In the rows, 128 means zero.
Each path below is one point turned by a fixed rotation once a step. After each direction that follows a path, write how fast that rotation turns it, in degrees each step (0 if it stays still).
Each turn is a multiple of 5 degrees from 10 to 175, or 0.
Each row of a path follows its step; steps can be skipped.
path 1
step 0: [127 127 116 129 119 117 127 129 130 119 126 129 129 125 133 125 131 130
 132 138 121 132 126 131 124 134 129 124 127 128 129 126 118 119 127 132
 131 121 130 133 124 129]
step 3: [124 126 116 132 122 124 123 131 126 135 126 126 132 130 118 127 132 123
 126 138 126 123 129 119 128 129 125 128 130 132 134 131 130 122 137 130
 127 131 122 134 136 133]
step 5: [133 133 126 120 130 123 130 123 126 129 130 114 123 131 133 131 135 124
 129 121 133 129 124 128 135 134 126 134 132 123 132 123 129 129 132 121
 117 124 130 129 129 131]
step 7: [132 136 127 133 130 129 129 130 128 123 129 128 132 133 118 128 130 124
 132 126 128 133 126 118 124 125 135 137 126 131 122 122 131 140 120 126
 134 125 130 123 124 120]
step 13: [124 136 123 126 122 130 126 129 131 130 127 127 134 130 132 129 129 130
 134 126 138 126 131 118 135 129 130 112 128 127 129 135 125 134 124 132
 124 125 126 134 133 122]
step 15: [135 122 129 134 131 126 131 130 125 130 130 129 129 126 136 122 128 127
 125 120 123 139 131 129 132 141 129 123 131 131 117 122 132 133 129 120
 124 133 124 128 131 127]
step 16: [134 133 124 126 127 124 129 134 134 138 129 132 131 136 126 127 134 132
 125 137 135 128 129 134 117 128 135 120 135 123 128 125 130 133 131 128
 129 126 130 132 125 120]
step 22: [132 135 122 123 127 136 120 131 125 137 129 131 121 127 135 135 130 122
 131 137 132 129 124 129 140 124 133 128 123 131 129 128 131 121 130 126
 131 131 123 122 127 129]
Speeds:
[128 128 128 130 125 128 129 129 128 130 130 126 131 128 131 125 130 129
 129 131 126 127 127 128 129 129 129 129 128 126 125 128 129 125 126 128
 128 131 124 128 128 130]  115
[127 131 128 128 127 129 127 127 127 130 129 124 127 128 130 131 125 128
 128 130 132 127 127 129 126 131 129 130 127 125 126 128 128 128 129 130
 128 129 129 128 127 127]  125
[128 128 129 129 127 126 129 127 130 127 125 128 130 125 131 129 127 130
 130 129 128 130 128 129 132 128 131 130 127 126 130 131 129 128 129 126
 127 126 131 126 129 130]  80
[127 127 129 128 128 130 127 127 128 126 129 126 131 130 127 133 128 126
 127 128 128 128 129 128 130 126 127 124 126 129 128 129 130 125 130 130
 128 127 126 129 130 132]  40
path 2
step 5: [116 123 123 130 127 127 128 133 123 132 123 133 122 141 122 127 123 143
 126 131 124 131 126 123 129 131 131 132 132 129 138 121 135 125 127 122
 128 125 136 117 136 132]
step 8: [117 136 144 130 114 125 131 128 122 137 125 127 125 129 120 129 129 124
 134 132 124 127 122 123 129 126 130 125 129 124 128 126 142 125 135 130
 133 128 127 119 129 130]
step 9: [125 128 144 123 125 118 125 135 124 135 119 124 123 125 117 121 132 129
 134 127 131 128 131 119 125 132 116 123 132 129 128 136 127 121 128 130
 127 128 123 118 133 129]
step 15: [115 130 126 129 127 116 128 127 126 129 135 125 125 134 124 123 129 129
 134 131 108 125 127 128 124 128 124 128 137 126 126 128 136 132 130 121
 125 131 125 117 138 127]
step 20: [111 129 138 126 129 120 133 138 120 125 128 119 118 129 126 121 133 130
 133 122 135 125 130 124 121 133 132 116 123 131 126 133 128 126 124 129
 129 128 131 123 126 131]
step 24: [113 124 122 122 127 124 129 130 133 130 131 126 124 135 119 130 132 131
 134 131 117 128 127 124 123 129 132 126 139 125 132 117 142 125 136 123
 132 129 126 122 135 125]
step 27: [118 133 139 127 124 128 128 132 119 129 122 135 126 128 120 120 130 137
 138 135 131 134 127 120 130 126 126 126 128 135 133 136 137 127 131 122
 125 127 125 115 133 133]
step 28: [121 133 135 129 118 120 134 128 114 127 118 125 115 135 125 123 123 135
 129 128 127 129 135 117 129 132 115 124 132 125 135 130 126 125 125 128
 132 131 127 127 130 129]
Speeds:
[126 128 126 125 130 128 126 128 124 125 128 127 129 129 126 127 127 127
 129 126 127 128 129 128 125 129 129 127 132 126 131 129 127 131 127 127
 130 129 128 131 129 127]  80
[130 128 124 128 128 127 129 129 127 125 129 131 128 130 129 127 126 127
 130 131 127 129 128 129 132 128 126 126 130 129 128 129 131 127 129 126
 126 126 131 127 129 127]  35
[127 131 127 129 129 126 129 128 125 126 128 129 124 130 131 130 128 130
 125 129 129 127 127 131 128 126 128 128 127 130 129 126 126 130 126 129
 127 129 129 126 128 131]  45
[129 126 124 129 127 130 130 127 129 128 126 128 127 129 127 128 131 132
 128 129 131 129 127 128 128 129 126 129 130 126 127 123 127 128 127 127
 130 126 129 129 127 127]  60
[125 128 127 127 130 129 129 129 127 128 132 127 128 125 128 129 132 128
 130 131 128 128 130 130 125 127 126 126 129 131 125 128 128 127 128 129
 127 126 126 128 129 129]  160
path 3
step 0: [125 129 127 124 126 118 124 132 131 127 130 128 127 128 121 125 121 136
 136 137 124 135 133 133 115 131 127 125 131 130 130 126 132 130 128 128
 128 127 111 131 130 130]
step 1: [127 126 136 129 124 126 132 132 125 138 123 128 127 126 124 130 129 132
 133 121 121 139 122 137 122 120 126 131 132 128 120 119 128 126 130 131
 119 136 131 127 135 132]
step 2: [131 127 125 125 134 121 129 126 131 126 137 134 138 121 124 124 127 134
 135 119 126 128 140 128 137 124 128 125 128 125 129 126 121 126 131 131
 121 126 133 126 138 135]
step 6: [132 132 133 126 132 115 129 123 126 123 130 131 142 128 130 122 124 123
 131 126 123 124 125 129 120 124 137 130 133 133 121 128 129 128 126 123
 119 128 132 131 136 137]
step 23: [118 119 126 134 127 115 128 133 131 132 129 125 131 116 126 123 125 135
 134 131 125 130 131 134 123 125 119 133 132 122 128 123 131 128 130 134
 122 131 125 122 127 125]
step 24: [132 134 129 129 128 120 129 125 128 128 126 131 136 132 125 123 127 127
 128 115 119 134 128 137 121 120 131 128 135 121 135 125 122 129 123 133
 122 127 129 135 135 131]
step 26: [127 135 132 124 132 123 122 139 133 132 135 125 126 126 129 136 127 134
 134 128 126 130 131 130 128 127 119 132 125 129 121 117 129 125 126 133
 118 126 115 123 129 124]
step 28: [134 120 129 129 134 125 134 125 132 136 130 131 133 124 127 120 127 128
 135 129 124 127 135 138 120 114 129 126 126 139 133 127 122 126 130 124
 126 126 126 130 137 133]
Speeds:
[128 124 125 127 128 128 129 127 127 127 129 128 128 125 126 125 124 128
 128 130 128 129 130 125 132 128 127 130 131 129 127 130 128 128 130 128
 128 128 126 128 128 128]  155
[127 127 126 129 127 129 128 128 128 126 129 124 128 128 126 127 131 130
 127 132 127 129 126 127 125 127 125 127 129 127 128 124 128 130 130 131
 129 128 127 129 126 127]  95
[130 129 129 130 126 129 129 129 127 127 126 124 130 131 129 127 128 128
 127 129 128 131 131 128 128 130 132 128 129 129 128 129 131 128 127 126
 126 131 128 129 129 128]  135
[126 130 130 129 125 126 127 129 129 128 130 128 131 129 129 127 130 125
 129 127 129 127 131 126 128 129 124 127 131 127 128 130 127 129 128 128
 127 128 126 128 126 129]  120
path 4
step 0: [124 134 136 124 129 133 127 130 130 123 131 125 139 135 125 136 129 129
 129 125 136 129 127 134 126 129 141 123 123 138 128 126 140 124 119 134
 122 135 125 125 135 130]
step 4: [131 122 134 120 120 131 135 128 126 129 131 129 117 129 135 134 119 126
 140 123 133 123 122 130 128 128 133 133 123 120 133 120 134 137 119 130
 130 128 132 122 125 128]
step 5: [134 117 133 132 124 124 135 129 116 135 122 127 123 121 124 138 126 121
 132 133 127 126 124 129 124 140 130 123 118 130 130 120 133 134 123 129
 132 130 125 121 128 133]
step 15: [125 128 132 116 133 137 141 128 124 128 127 119 133 130 134 133 128 123
 136 125 132 120 133 126 124 135 136 127 130 127 132 121 121 130 124 130
 126 133 126 124 138 136]
step 17: [126 122 134 128 122 120 130 130 113 128 124 137 137 119 124 131 132 123
 132 132 130 125 124 129 121 131 139 131 125 129 133 118 129 125 129 129
 134 133 134 118 125 132]
step 19: [122 129 139 124 119 134 124 138 128 129 123 126 126 128 118 132 120 128
 135 119 128 130 126 130 130 122 126 131 121 124 134 120 140 128 137 129
 127 130 123 117 131 132]
step 21: [125 127 122 127 130 130 130 125 126 124 128 123 138 129 132 136 123 132
 138 119 127 133 127 122 120 135 129 129 119 134 123 116 131 132 123 122
 123 135 119 126 135 135]
step 25: [125 127 138 126 127 133 134 138 122 123 122 123 125 140 125 122 125 120
 142 125 124 127 125 133 125 132 126 125 125 124 122 119 136 129 130 131
 132 128 134 124 119 133]
Speeds:
[129 128 124 126 127 129 129 126 128 126 129 128 127 128 128 129 126 130
 128 129 129 123 129 129 130 127 131 130 132 127 128 129 130 126 128 130
 130 126 129 127 127 131]  160
[126 126 127 131 128 125 131 125 129 130 127 128 129 127 127 131 130 128
 127 128 130 128 127 128 125 127 131 128 127 131 127 130 130 128 127 129
 128 128 129 128 129 125]  65
[126 126 128 130 126 130 129 129 128 129 127 125 131 125 127 129 126 125
 129 128 125 126 130 128 129 127 128 129 126 131 126 129 124 127 129 128
 130 127 127 126 128 131]  175
[126 125 129 126 128 127 131 126 125 128 127 127 127 130 129 127 130 127
 124 128 129 128 126 130 130 128 127 126 129 127 128 126 126 130 131 129
 132 128 127 126 129 127]  35
[127 130 127 128 129 127 129 126 130 131 128 130 131 127 132 126 125 128
 129 128 128 128 129 126 125 128 128 127 132 128 129 128 128 128 128 128
 131 128 125 128 130 128]  55
[132 126 126 128 127 130 128 126 128 133 127 127 126 127 129 130 127 131
 128 127 129 129 128 127 129 127 125 130 126 131 128 126 128 131 127 129
 127 126 125 127 128 129]  45
[131 129 127 128 125 125 129 130 129 127 127 128 128 129 125 129 125 126
 124 129 127 129 129 127 128 128 131 127 126 126 130 128 128 131 126 128
 130 129 127 131 128 130]  95
